[[ -2 -24  71  -1  34  -2  -5  -5   7  -6]
 [-11 -11  38   2   5  -1  -9   5   8   9]
 [ 46 -12 -18  -1 -18 -11 -11  58   5  31]
 [ -9  -3  26   3   1 -11  -6 -14   1   2]
 [-23  23 -20   6  -6   0  20 -34   4 -52]
 [-16   7  14  -7   1  14   8 -41  -8 -63]
 [ 25  -2 -31   4 -26   8  12  44   4  28]
 [ 18   6  36   8   8 -23  18  18 -11  -2]]
->
[[-11 -11  38   2   5  -1  -9   5   8   9]
 [ -9  -3  26   3   1 -11  -6 -14   1   2]
 [-16   7  14  -7   1  14   8 -41  -8 -63]
 [ 18   6  36   8   8 -23  18  18 -11  -2]]

[[ 17 -13  21   5  49   0]
 [  7 -25  -9  -2 -57   7]
 [ -2  -1 -34   4  47   0]
 [ 20 -32  36  -2 -55   7]]
->
[[  7 -25  -9  -2 -57   7]
 [ 20 -32  36  -2 -55   7]]

[[ 15  17 -27 -24]
 [-14  53 -60 -36]
 [ -1  -6  33  16]
 [  2  18  34  19]
 [ -5   2 -60 -54]
 [ -1 -29  38  31]]
->
[[-14  53 -60 -36]
 [  2  18  34  19]
 [ -1 -29  38  31]]

[[ 47 -28  -7  34   5  23  19  10 -23  12   5  15]
 [-78  72  18 -66 -30 -28 -16   4  45 -11  -7  -5]
 [  9   7  31  72   5  21 -21   1 -10 -11  46  13]
 [-70  43  38  16  32 -29 -59 -30  30 -37  35 -18]
 [ 29 -28 -23 -10   9   3  20   2 -12  12 -21   1]]
->
[[-78  72  18 -66 -30 -28 -16   4  45 -11  -7  -5]
 [-70  43  38  16  32 -29 -59 -30  30 -37  35 -18]]

[[ 55  34]
 [ 56  33]
 [-14 -16]]
->
[[56 33]]

[[-40  34 -16 -10  -3]
 [-46  20 -33  11  11]
 [-41  20 -16  -7  14]
 [-41  17 -72  32  13]
 [-42  23 -43  21  12]
 [-36  20 -71  21 -20]
 [-36  34 -37  15 -19]
 [-39  20 -66  25  -4]
 [-44  29 -51  32  14]]
->
[[-46  20 -33  11  11]
 [-41  17 -72  32  13]
 [-36  20 -71  21 -20]
 [-39  20 -66  25  -4]]
---
[[-27 -33   6 -23 -17  15  54   0]
 [-17 -11  15  60 -22 -28   8  13]
 [ -2  -7  56 -23  19 -29  10   3]
 [-12 -12  17  57 -27 -24   9  20]
 [-30 -17   7 -18 -16  21  55  -1]]
->
[[ -2  -7  56 -23  19 -29  10   3]
 [-12 -12  17  57 -27 -24   9  20]
 [-17 -11  15  60 -22 -28   8  13]
 [-30 -17   7 -18 -16  21  55  -1]
 [-27 -33   6 -23 -17  15  54   0]]

[[ 33  35  -6  -9 -19  -4]
 [ 31  10 -35 -20  12  36]
 [-15 -32   5   4  16  15]
 [-39  45  48  -4 -47 -71]
 [ 24   4 -34 -22  16  36]
 [-41  40  50  -9 -41 -65]
 [-26  49  36   0 -38 -55]
 [ -2 -32  -3  16  21  23]]
->
[[-41  40  50  -9 -41 -65]
 [-39  45  48  -4 -47 -71]
 [-26  49  36   0 -38 -55]
 [-15 -32   5   4  16  15]
 [ -2 -32  -3  16  21  23]
 [ 33  35  -6  -9 -19  -4]
 [ 24   4 -34 -22  16  36]
 [ 31  10 -35 -20  12  36]]

[[  3   0  -9  -8 -26  11]
 [  7   5   7  -3 -25  16]
 [ 20  27 -73   9  -1  23]
 [ 68  44  58 -79  75 -15]
 [  4  66 -74 -60   4   8]
 [ 14  32 -54  -3 -10  -7]
 [ 36  57 -28 -39  45 -27]
 [-48  54  33  13 -46  67]
 [ -4  11  -6   4 -25  15]]
->
[[ 68  44  58 -79  75 -15]
 [-48  54  33  13 -46  67]
 [  7   5   7  -3 -25  16]
 [ -4  11  -6   4 -25  15]
 [  3   0  -9  -8 -26  11]
 [ 36  57 -28 -39  45 -27]
 [ 14  32 -54  -3 -10  -7]
 [ 20  27 -73   9  -1  23]
 [  4  66 -74 -60   4   8]]

[[-10  49  -5   7  -8  11  31  45 -11]
 [  2 -10  62  18 -45  -5   1   9  27]
 [ 37 -36  -6  26 -10  15  -4 -42  33]]
->
[[  2 -10  62  18 -45  -5   1   9  27]
 [-10  49  -5   7  -8  11  31  45 -11]
 [ 37 -36  -6  26 -10  15  -4 -42  33]]

[[ 28  33 -11 -33  -1 -31 -27  30  -6]
 [ 18  33  -1 -23 -14 -32 -15  54 -24]
 [ 50  24 -19 -30 -12   1  -1  10   5]
 [ 77  14  31  37 -34  14 -11  -3 -17]
 [-26  38 -21 -22 -32  17 -16  -8 -30]
 [-28  30  14  14 -18  -8 -55 -16 -37]
 [-23  30   1   8 -37  21 -23 -18 -37]
 [ 52  36 -10 -28 -13 -17 -19  25  -7]]
->
[[ 77  14  31  37 -34  14 -11  -3 -17]
 [-28  30  14  14 -18  -8 -55 -16 -37]
 [-23  30   1   8 -37  21 -23 -18 -37]
 [ 18  33  -1 -23 -14 -32 -15  54 -24]
 [ 52  36 -10 -28 -13 -17 -19  25  -7]
 [ 28  33 -11 -33  -1 -31 -27  30  -6]
 [ 50  24 -19 -30 -12   1  -1  10   5]
 [-26  38 -21 -22 -32  17 -16  -8 -30]]

[[ 20   9  10   7  -1 -10   8   0   9]
 [  8 -38  -5 -35 -21  22  12  19   0]
 [-23 -15  18 -20   9  -9  10  19 -12]
 [-59  18   2  11  19  -4  -2   0   0]]
->
[[-23 -15  18 -20   9  -9  10  19 -12]
 [ 20   9  10   7  -1 -10   8   0   9]
 [-59  18   2  11  19  -4  -2   0   0]
 [  8 -38  -5 -35 -21  22  12  19   0]]

[[-28 -22 -40 -41]
 [-56 -64   9  65]
 [ 29  54 -66 -57]]
->
[[-56 -64   9  65]
 [-28 -22 -40 -41]
 [ 29  54 -66 -57]]

[[25 24  7  3]
 [ 7  4  6 40]
 [29 24 19 12]
 [ 4 59 10  4]]
->
[[29 24 19 12]
 [ 4 59 10  4]
 [25 24  7  3]
 [ 7  4  6 40]]
---
[[ -3  18  45 -79  58]
 [-64 -11  21 -45 -72]
 [-27  11  55 -77  45]
 [-72  -7  47 -62 -23]]
->
[ 58 -45  55  -7]

[[ -1  -7 -55  33]
 [  7  63  49  39]
 [-21 -47 -20 -38]
 [  2 -49  -9 -61]]
->
[ 33  49 -47   2]

[[-10  16  47   3]
 [-25  61  20 -38]
 [ 47 -14  -5  37]
 [ 31  14  27  38]
 [ 38 -21 -38  28]]
->
[  3  20 -14  31]

[[ -4 -49  53 -53]
 [ 75 -23   7  30]
 [ 59  41   4  46]
 [-35  66 -25  21]
 [ 36 -34 -61  30]]
->
[-53   7  41 -35]

[[ -4 -17  18]
 [-43 -24  73]]
->
[ 18 -24]

[[-50 -30]
 [ 59  65]
 [-41   6]]
->
[-30  59]

[[-50  44 -61]
 [ 37 -55 -15]
 [ 54 -35  -7]
 [ -9  25  41]
 [ -2 -30  27]]
->
[-61 -55  54]
